Rotation paths and how fast each direction turns (deg/step):
Each turn is a multiple of 5 degrees from 10 to 175, or 0.
Each row of a path follows its step; steps can be skipped.
path 1
step 6: [  6  -2 -32  -7  18  23   6 -16 -19  26  -4  19  15   8  -9 -17   4  22
   9 -21 -24   1   4 -17  35   0  -3   5  10  20  21   6   9  -7  -2  17
 -15  18 -19  30  36 -60 -18  15 -15 -44   6  11  -5   8  23  -7 -29 -13
  -7]
step 8: [ 10   1  10  36  -1  29  17  -5  -4  -6 -23   8 -12  -6   2   9   7 -12
  16  -2  -9  15   6  -7  -7 -11 -29  -3   5  61  10  25 -12   8  24   5
  -2  21 -32  -3  56  22  -2  -1   1 -25 -17   7  11 -20 -24  19 -29 -38
  -3]
step 10: [ 19  -1   6  -8   6  -9  17 -14 -48  -2  30 -17   1   2   1  15  23   2
   1   4 -11 -22  10   6 -22   4 -14  17  13  58   6   3  14 -16   5  50
  29  13  15  -1  14  35 -21 -11 -29 -10   4 -19   4 -16  -8 -15 -29  31
   6]
step 12: [ 11 -17   5  -4 -14 -39  -6 -18 -27   0  39   2  10  17  16  11 -22 -16
   9  35  -5   0 -23  11  13 -35  -2  -4 -33  18   9 -13 -25 -32   8   1
   6   6 -44  11 -10  20 -35  24   7  -3   9  18  30   3 -12  10 -31  24
  -7]
step 15: [-38   2  31 -28  -7  14 -12  10   3 -17  15  21   5   0   1 -22  -8   9
  22   2   6 -23 -22 -41  -2 -16 -11  12  35   0  18   7   1 -11  25 -19
  25   1 -25   2  25  22  10  -4   1  -1  36 -17  54  -9  -2  27 -24   3
  17]
step 18: [-33  -1 -13  13  38   7   3 -16  -7  17  13  21 -23 -20  10   4   3  10
  17 -29  -6 -19   5 -15 -22 -24  11  12 -18  26  33  14  -8 -12  -3  -1
 -28   4 -12   8  40  -7  22  25  -5   1 -21  -8  -4 -27   5 -11 -18  24
  60]
step 22: [ 11  23  -3 -24 -33   9   1 -17 -14  -2  39   3  29 -11  39   3   2  46
  12 -18  20   0  -9   8  23 -12  -3 -54  -3  13  11  10   3 -24  -1  33
   6  28  -3  19  39   8 -18  12  -3   1   9 -12  11 -21  15   1 -20 -10
 -16]
step 23: [ -1 -16  -8  19 -11  39  10 -11 -24   3 -37  36 -12  15   3  -3 -15  23
  20 -16  31 -32   7   9  24   1 -10 -20 -16  56 -23 -14 -12  -3   8  19
  38   7  -8   2  22   6 -13 -14   1  10  10 -12   4   6   1  14 -45  -2
  -4]
step 27: [ -4 -26  22 -13  26   0 -13 -16 -21  17  24  22  10  20  -7 -23 -10   0
  15  32   8  28   2 -20 -29 -24  15 -28   7  19   4  11   4  10  21   7
  -9  24   0   6 -17  14 -23 -14   4 -41  13   9  34   1 -51   8 -28  21
  -9]
step 28: [-15 -35  12  -4   7 -26  33  10 -13 -12  32  22  15   8   4  -4 -13  -6
   3 -14 -44 -31  21 -18 -13 -24  -6  25  28  47  -8  14  11  -4   4  12
  -7  12 -28  23 -22  12  -1   7  -8 -34  11  -7  -8  -2   8   9 -28  34
   4]
[ -2   6 -10   1  -2   0   5 -12  -3   3  -6   2  -7  -9  -8   7   3   2
  -4   3  -3 -13  -5   6   5  -4   5  -3  -6  -2   3  -2   5  -4   2   4
   5  -8   0   6  -4   9   5  -8  -4   6   1  -3   1   5   0  -8  -3   3
   5] => 55
[ -5  -2  -5  -3   0  -1  -9  -4  -7   2  -1   0   9   6  -7  -1  -4  -3
  -6  -6   1  -1   0   1  -8  -3   1  11   5   9   6  -5   5   2  -6   6
  -3  -5   5   4  -3  -5  -4  -7  -6  -6   6  -1 -15   6  -3  -4   7   1
  -6] => 100
[-11  -7  -4   1   2  -5   5   5  -1  -3   9   1   1   3  -1  -4  -9  -3
   6   7  -2   0  -2   0  -3  -3   5   1   4  -8  -9  -3  11  -1  -3  -6
   0  -4  -8  -7  -7   6  -6  -8 -10  -1   6   5   1  -7  -2   0   1  -3
  11] => 25
[ -3   9  -4  -1   4  -3  -5  -6   1   4  -1   2   7   0  -2 -13  -1   9
   0  -6  10   0   5   3   6   1   1  -5   4  -5   0  -3  -3  -2  -1  -9
  -4   6   1  -4  -3   6   4   0  10  -5  -6  -3  -7  -6 -14  -9  -2   3
   7] => 160
[ -7  13   6   5   7   5   5  -9  -1 -15   1  -9  -1   2   8  -1  -2  -7
   8   2   4  -1   8  -4  -2  -2   6   2  -1   8   8   2  -4  -1  -7  -2
   9   1  -1  -5  -4  -1   5  -6  -1  -5   7  -6   3  -2   3  -2  -4   1
  -3] => 145
[ -4   3   8   2  -4  -2  -4   0  -2  -1 -15 -11  -4  -2  -4   1  -5   1
 -11   9   0   1   1  -5  -9   6  -5   5   6  -8   9   4   2  -7   3  -4
  -5   7   0  -4   5   7  -1  -4  -4   7  -1   3  -5  -2  -1   2  -7  -7
   1] => 65
[  0   2   8  -3 -12  -5   7   2  -4   6   2  -5  -2   5   1   1  -7   6
  -4  -6  -4   1  12   1   0  -7  -2   0  -7  -8   2 -10  -4   4   2   2
 -10   0  -6   8  -7  -8  -1  -9   3  -2   5  -6   7  -1   3  -5  -6  -5
   0] => 45
[  4  -3   0  -5   7  -5  -4   1   4   2  -1  -4  -6  -1  -5   6 -13   2
   6 -10   0   2  -7   1  -6  -1   6  -8  -9   6  -5  10  -3   3  -8   0
  -3  12   6   7  -1   2   6  -6  -5   6   4  -2  -3  -7  -6   4  -4  -3
  -1] => 80
path 2
step 1: [ 35 -33  10  -7  19  -7 -22  11   9  16  21 -14  50  -7  22  -2  12 -15
 -23  -9  13  26 -12 -28  15 -11  -8  15 -29   7 -19 -31   9  -2 -21  38
  -1   4   7   0 -10   9  12   5  37  18   8  26   3 -25  16   5 -22  -8
 -23]
step 2: [ 12  28 -23 -10 -14  56   4  17  -7  13  -2  -4  -4 -24   7  14   6  28
 -14 -21   4  -6   4  20  -8  14 -25  29 -14  -2 -21   7  16   3 -22  12
  13   2   3  16 -27  32  11  34  16  11  23  18  13 -11  27  17  36  33
   6]
step 5: [-48   1  18  -4 -24 -45  29  -9 -17   4  -9   8  11   3   4 -14   5  -1
   2  -9  14  -2 -14 -19  26  10   2 -33  28  -2  -1  30 -11  -5  16  19
  32 -36  36   4   1 -21  -7 -19 -10   8  -1 -25  -9  -3  -8  28  25  11
 -27]
step 14: [-24  -1  -7 -16 -25  -8  13   7 -28  13  11   1  17   0 -20  13  14 -33
   8 -25  -8 -47 -13  28   6  19   2  21   7 -13   8  -6  -9   3 -15 -18
  16 -10   8  45  13 -19  10  27  15  28  35  -8  10  -7 -19  -4 -19  37
 -24]
step 15: [ 22 -24  10  15  23  10  34 -18 -30  20  -5  26  -6 -27   9  -2 -16 -36
 -13 -22  53   4  -5 -25   5 -13  17   9  -2   0  -7 -19  -5  15   6 -19
  -7 -14  13  25 -18  -5 -22  19 -22  18 -35  -7  17 -10  -6   5 -20  25
  -4]
step 16: [-23 -31 -22  -6   2   8  14  27 -23 -17   2  11   1   8 -13 -12   6 -26
 -27  -2  11  -4  12   9  -1 -38  12   9   6  -7 -48  14   0 -24  18   7
  31  -2  17  15  27  -1 -20 -14  10  36   6  23  16   7  40 -26  29  22
   1]
step 22: [ 23   0  48 -30  15  16  23 -27  11   6 -23  25  -3  -6  33  39   9  27
  -1 -36   8 -11  22   0  -7   4   7  11  16  -1 -16  -2 -24  -9 -11   4
  -6   4   6  19 -12   6   0  15  -6   0   6 -25  -3  -5 -24 -40  42  -4
 -25]
step 23: [ 27   7  10 -15 -29   7   6 -23 -21  -3   7   5  25   2  10  17   7 -21
   7 -16 -14   5  21  12   2 -29  -1 -11  -6   8  -4  13 -36 -54  16 -16
   4 -22  -1  -2  41 -30  21   7   5  17 -20   2  -9  -8  18  39   9   6
 -43]
step 25: [-26  16 -27  17 -47   8  22 -13 -18  22 -15   6   3  -7   1  -4  34  -2
 -29  21  26 -20   3 -13 -15  -1 -16  18 -10  11  16  10  11 -31  -1 -31
  42 -29  -6 -11  13  -3   8  -4 -26  19  -2  27 -14  -5   7  16   3  12
  35]
step 26: [-25  -7 -17   6   4 -18   0  16   8  19  16   7 -33  13  12 -12  16 -37
 -43  -7   2 -27  10 -44   0  25   5   8 -30   1  16 -16 -16  27   0  -6
  25  28   2   0   9  -3   1 -17 -11  -6  10  20  25  -3   0 -22 -49  -9
 -23]
[ -9 -11   0  12   1   5  -2   3   0  -1  -2  -3   3   0   7  -4  -2  -6
   6  -3   2  12  -1   8  -5   8  -6  -4   6   7   1   3   0   9   0   6
   2  -6  -7  10  -5   7   1   1   5   7  -5   2   2   4   7  -2   3   3
  -6] => 25
[ -7  -1   1  -4   2   4   5   5  -1  14   5 -12   0   2  -4   5  -5  -8
  -4   2  -3   0  -2  -5 -10  -5  -4   9   0  -4  -1  -7   2   5   8  -8
  -9  -5   2   2   1   2   1  -2   8   0  -3  10  -2  -3  -7  -3  -4   8
   3] => 25
[  7  -2   5   6  -4  -5   3  -6 -13  -5   4   5  -1   4  -6  -2   4  -1
   5  -8  -2  -4  -2   1  -5   8  -1  -2   5  -5  -7   4  11   7  -8 -10
   1  -5  -6  -6   5   0   4   0   5  -5  -2   1  -4   5  -1   4  -9   5
   7] => 70
[ -4  -1   7  -4   7   0  -4  -5   4   0   0   1  -4  -6  -2  -3   2   2
   3  -2   4   1   4  -3  -5   4   2   0  -9   3  -6   7  -5  -5   7  -5
   2  -6   3   5 -10  -7   5  -6   4  12  -8   2  -3   3  -2  14  -3 -10
  11] => 145
[  0   2  -8  -4   7  13   2   7  -2  -2  -5  10   0  -8  -3   2   7   0
  -2   1   4   0  -3  -4   0  10   2   0   2 -16  13   4   4  -4   1   5
  -3  -6  -5   1   2  -4  -1  -2  11  -1  -3   0   6  -4   0  -4  -5  -5
  -3] => 60
[  2  15  -7   0   1  -6   2  -2   2  -6   2  -4  -3  -5  -6  -2   1   2
  -3   1  -3   4   6  -3   4   7  -8   1  -3   7  -3  -6   3   3  -8   1
   5  -4  -1  -3  -6   5   2 -11   0  -4  -3  18  12  -2   3  -2   2  -2
  -3] => 45
path 3
step 3: [-34  20   5 -22  -9  22   6  -5 -15  29  -6 -37  27 -19   8  -7   0  -7
 -11  -5  10 -17 -27  24  15 -22 -15  49   3 -19 -10   8   3  23  36  -4
  20  -5   8 -46  16   0 -30 -12  40 -19  23 -12  28  19  18   4 -17  -4
  22]
step 7: [  4 -18  12   8   9  -6   7  22 -22 -30  25  11  36  15  26   4  28  10
   3 -33  -1  12 -30  48  27  11  40   1  -4  -8   7 -11  12  24  16  25
  30   2 -14  10  -9 -34  18 -23 -26 -36 -35  10 -19  18  -7  11 -16   7
  -8]
step 8: [ 15  -1  33 -15 -22 -18 -10   5   0   9  16 -11  40  39  21  16  -3  -6
 -47 -12 -20 -36  -5   6   1  -6 -16  31   8  15 -23  15 -12  25  23  23
  24 -14   7  23   1   1  33 -17  27 -23  25  11  -6   1 -21   3 -32 -33
  21]
step 11: [-10  12  42   1   0  10  -4 -25 -41  -8 -15 -16  19  -5  -4  10  20  24
  -7   7   5 -11 -31  31 -40 -30 -16   2 -13   1 -27  14  -1  15  14 -26
   8   7  27 -42   6  41  10 -35   4  -5  38 -22 -19   8 -11 -10 -26 -15
 -10]
step 15: [-17 -28 -12  23  48  -4   2  14  -2 -30  31   5  26 -11  22  22   1 -30
  16 -10  -5  20   0  11   1  -4  20  -5 -41  24 -14  10 -23  16  19  53
   2  -6 -31  -2 -11   5   1 -23  18  -1 -22  -9 -19  26 -27  12   4 -38
   0]
step 21: [-34 -10  26 -12  -6   7 -34   3 -29  10   8  -4  -2 -30  29  19  12   2
 -12  18  -7 -18 -30  -6  26  -4 -37  17  12  -9 -14  28  -1  25  25 -31
 -33 -18   6  -8  -6 -12   3 -29  33  38   2  25 -45  -6  10   0   6 -23
   6]
step 23: [-33 -46   1 -12   9 -13 -20  -7  -9  -9  -9  41  16  -7  34   5  -5  -7
   9 -39   0  29   3  13  39 -36  35  27   3  -2   6 -25   5  18   9  -6
  -2 -39 -33 -16 -11 -22  19 -31   0   1 -11  -9 -14   5 -13  14  17 -25
   4]
step 24: [-25 -29   2   1 -22 -25 -12 -30   7 -32   9 -37  26  11  22 -19 -17   1
 -33  -9  -1   4  16  10 -11 -37 -36  19  -6 -15   4  21 -31   1  47  11
   4 -27  23  12  -3   3   6 -30  30  -5  16 -10  -1  -7  -3  39  12 -17
 -15]
step 26: [  0  -6  27  -4   5  -9 -26  -4  -1   0  24  17  26  -9 -16  39 -38 -20
 -19  -2   6   7  21  -1  18   0  16 -37 -16   2   2  29 -27   8  32   1
  26   6 -10   1  22 -36  42 -34  32  26   4  -1 -29  25   3   0   5 -36
  -3]
step 27: [ -9 -18  43   8  29  -7 -14 -23 -35  29  -5  -5  -3  20   7  13 -26  23
  -8 -14  15  12   2  18  -8  -8 -32 -23  13 -11   4  -2 -18 -17  22  -1
  32  32  23  -7  -8   0  -1  -5 -11 -29  51 -36 -33  14  25  29 -16   2
 -15]
[  3  -4   0   6  -9   0   9   2   2   1   2  10  -2   4   2  -1  -5   2
 -10   3  -2  -1   6   1   1   7   0  -1  -1  -9  -7   3  -2 -10   4  16
   5  10  -2  -1   1  -3  15  -1  -7  -1   2   4  -1   3  -1   3  -4  -3
  -5] => 40
[ -6  -1  -5   7   2 -10   8  -7   6   1   3 -12  -5   2  -5   5   1  -1
  -3   2  -5  -6 -10   6   0   0  -3 -10  -2   0   7  -7  -2  -8   6  -3
  -2  -7  -1  -1  -7  -5  -3  -1 -17  -1   4   1  -3   2   3  -2  -4   1
  -3] => 140
[ -1  -4  -2   4  -2   0  -5   1  -1   6   5  -3   7  -8  -5  13  -3   0
   4   4  11   7   1   1  -6  -9  -2  -4  -4  -2   2  -1   2 -12  -7   4
   5   2  -3   4  -1   8  -3  13   5   2   3  -3   3  12  -2  -1  -2  -6
  -5] => 25
[  4  -5  -7 -11  -6  -5  -5  -2   4 -10  -7  -9   6   5  -8  -2  -5  11
   4   1   9   7  -2   7  -3   4  -2  -2  -2  -4   0  -6  -7   4  -4  -3
  -4   6  -2  -1  -5  -2  10  -1   1  -3  -5  13   0   0   0  -2  -3  -2
   5] => 60
[ -8   5   0 -10  -4   2  -1  -4   1  -3   0  -1   3   3   0   9  -3  -1
  -9  -1  -2  -7   1   2  14   5  -8   0   2   1   0  -2   7  -4 -10   9
  -2  -2  -2  -3   1 -10  -8  -2   5   5  -3   2   7   6   4  -4   8 -11
   7] => 160
[ -1  -5   2   3 -11   3   3   5  -5   1   6   1  -3  -4   1  -1   2   2
  -4  -1   0   9   3   4   5  -9   1  -7  -4  16   1   1  -5   9   3   1
  -5   1   2   2  -1 -16  -2   8  -1  10  -3   4   2  -5  -2  -2  -8  -5
  -2] => 135
[  3  -9  -4  -1   8   2   7  12   5  -6   2   8   8  -1   3  -4  -4   2
  -3   0  -4   0  -1  -5  -1  -4   7  -3  -6   0   4   0   3   0 -10  -9
  -5   7  -3 -11   7  -1  -8   1 -11  -8  -1   1   3   5   4   1   1  -8
   1] => 135
path 4
step 0: [ 13  20  25  -2  18  -9  -3   8  12 -24   9  20 -22 -44 -29  -8 -21 -10
 -17  17   6   0  19  48  -9 -37 -28  -8 -11  -3   2  -8  25  12  24 -15
  -4   0  10 -15  24   5   2  28   2  -7   0   7   1 -32 -20  -5  13   2
  24]
step 1: [ 19 -35   8  14  18   5 -20 -12 -15 -42  16 -21 -24   7 -15   3   1   6
  -4 -16  -9   3   5  -5  11 -23 -16 -11   5  10   9  10 -18 -32 -25   5
 -14  33 -25 -13 -19 -21  20  21 -15 -21   7  23  26  -2  29  28   2  -3
 -30]
step 2: [  1   3   7  38 -30  -8 -26 -10 -27   7 -25  13  15  22   9 -10  -2   2
   0   3 -28  12  34  14  11  -9  -3  -2  -4   1 -32  -3  31   1  -9  27
 -18   7  -6 -13  -8  13  21 -27 -32 -12  -5 -22 -35 -15 -21 -15   0  19
 -29]
step 9: [-21  -1 -13   5 -10   9 -34 -31 -24  13 -17  -3   9  -6 -29   6   0  17
   1  22  -7  38  37  10  -7  -1  -2  -2   5 -29  20  -6 -32 -20  -4  -9
 -12   2 -35 -20  -7  18  34   1   4 -18   0 -24  26  14   5  28 -22  11
 -11]
step 13: [ 50   7   6 -10  -1  17 -10  23   5   8 -50  13   5   3  19   9   2   9
 -13   4 -20  41  23   7 -25 -11 -18 -15 -10  17  34  -4  26 -29   4  -5
   1  14   4  15  -3  13  -5  15 -14  11 -23  -2 -26  -6 -12  33  18   6
  -5]
step 18: [ 42  -1  18  14  14  -6  -9  -4  32 -22 -12  13 -18 -15 -25 -13  -9  13
  25  -4 -15   3  -8  -6   4  -9 -16  -5  -9 -27  19 -17  18 -10  -2 -14
  12  15  10  -8  35   3  30  24  -6 -20 -35  -3  -9 -26   3  -8  43 -32
  12]
step 19: [ -4 -15   5  27 -11   2  20   9 -29 -37  14 -31  -8  -6 -20 -14  -8  -3
 -27  17  -4   1   0  12 -13 -61 -25   7  13 -18   3  16   9 -14 -24  15
 -36  12  -5  13  -9   7 -22  -2  -7 -16   1  24   1 -23   4  -2  -9  -4
 -31]
step 20: [ 12   0  15   3  -4  -8 -39 -14  -8  -6   1  17   0 -11  10 -10  -7 -39
  -9  18 -14  16  26   1  26  -6  12  -7   8  33  -5   5  25 -17 -16   5
  -4  13 -22 -46  -7  -5  22  12 -20  -8  24  -1 -18 -11 -33  19  -8  46
  12]
step 21: [  6 -13  27  24  -9   2   4 -21  17  10 -23   5  13  12 -14  21   9   7
 -11 -31 -41  -5  11   6   4  24 -16 -10  -4  -5 -20  -8   2 -44   4   8
   7   2   6  -7   7 -32 -17  10 -40 -11 -40 -13   0 -21  17  29  20 -26
  -3]
step 27: [ 13  17  11  23 -12 -13  -8  -7   2  10 -16 -26  17 -21   5  11  -7  -8
 -12  31 -16   4  35  27 -38 -21 -14 -22   4  16  33  -7 -23 -12 -13   4
 -40   6  -9  11 -18  25  23  -6 -22 -19 -18  -1  13  28  -2  -4  -7  31
 -11]
[ -4  -3   2  -3  -7  -3  -8  -6  10   0  -1   1   1   7   6   0  -4   5
   8  -6  -2   1  -5  -7   5  -1  -3  -5  -2   1   2   1   0  -2  -8  -7
   6   7  -2 -10  -3   3   7  -1   4  -7   7   4  11  -2  -2   8  -6 -10
  11] => 130
[  5  -6   0  -2   3   8  -2  -3  -1   6  -5   4   4   6   0   2   1   1
   6   0  -2   4  13   4  11   2  -1  -2   3  10   4   7   3   1   3   1
  -5  -8 -10   2  -5  -6   6  -4   5  11   2   0   5  -6   5  12   2   2
  -7] => 95
[ -4  -5  -4   9  -6   7  -2   0  -4   3  -5   2   2   3  -4  -9  -1   4
   8   8   0  -1  -7  -5  -2   1  -9  10  -5  -4  -9   5  -5  -4   1  11
   6  -4   3  -3  -3   9   7   2   7   3 -11   0   3  -8   3  -3   3   1
  -1] => 110
[  8  -5   2  -1  12  -5  -1  -2   5   4   1  -6  -5   7  -5  -5   4  -2
  -4  -4   0   3  -2   1   4 -11  -5  -6  -4  -4 -11   6   8   1  -3   1
  -3   9  -1 -10   0  -5  -1   6   1   5   3  -2  -5 -12   0 -10   2  -1
  -3] => 20
[ 12   2 -11   0  -5  10  -2   2  -1  -8   3  -1 -12   3   2   3  -1   3
  -1   6  -3  -2   5  -1   3 -12   2   1   4   1  -6  -7  -2  -3  -5  -5
   0  -5   2  -3  12   0   2  -5  -1   0   2   4  13   1   5  -9  -5   4
  -4] => 80
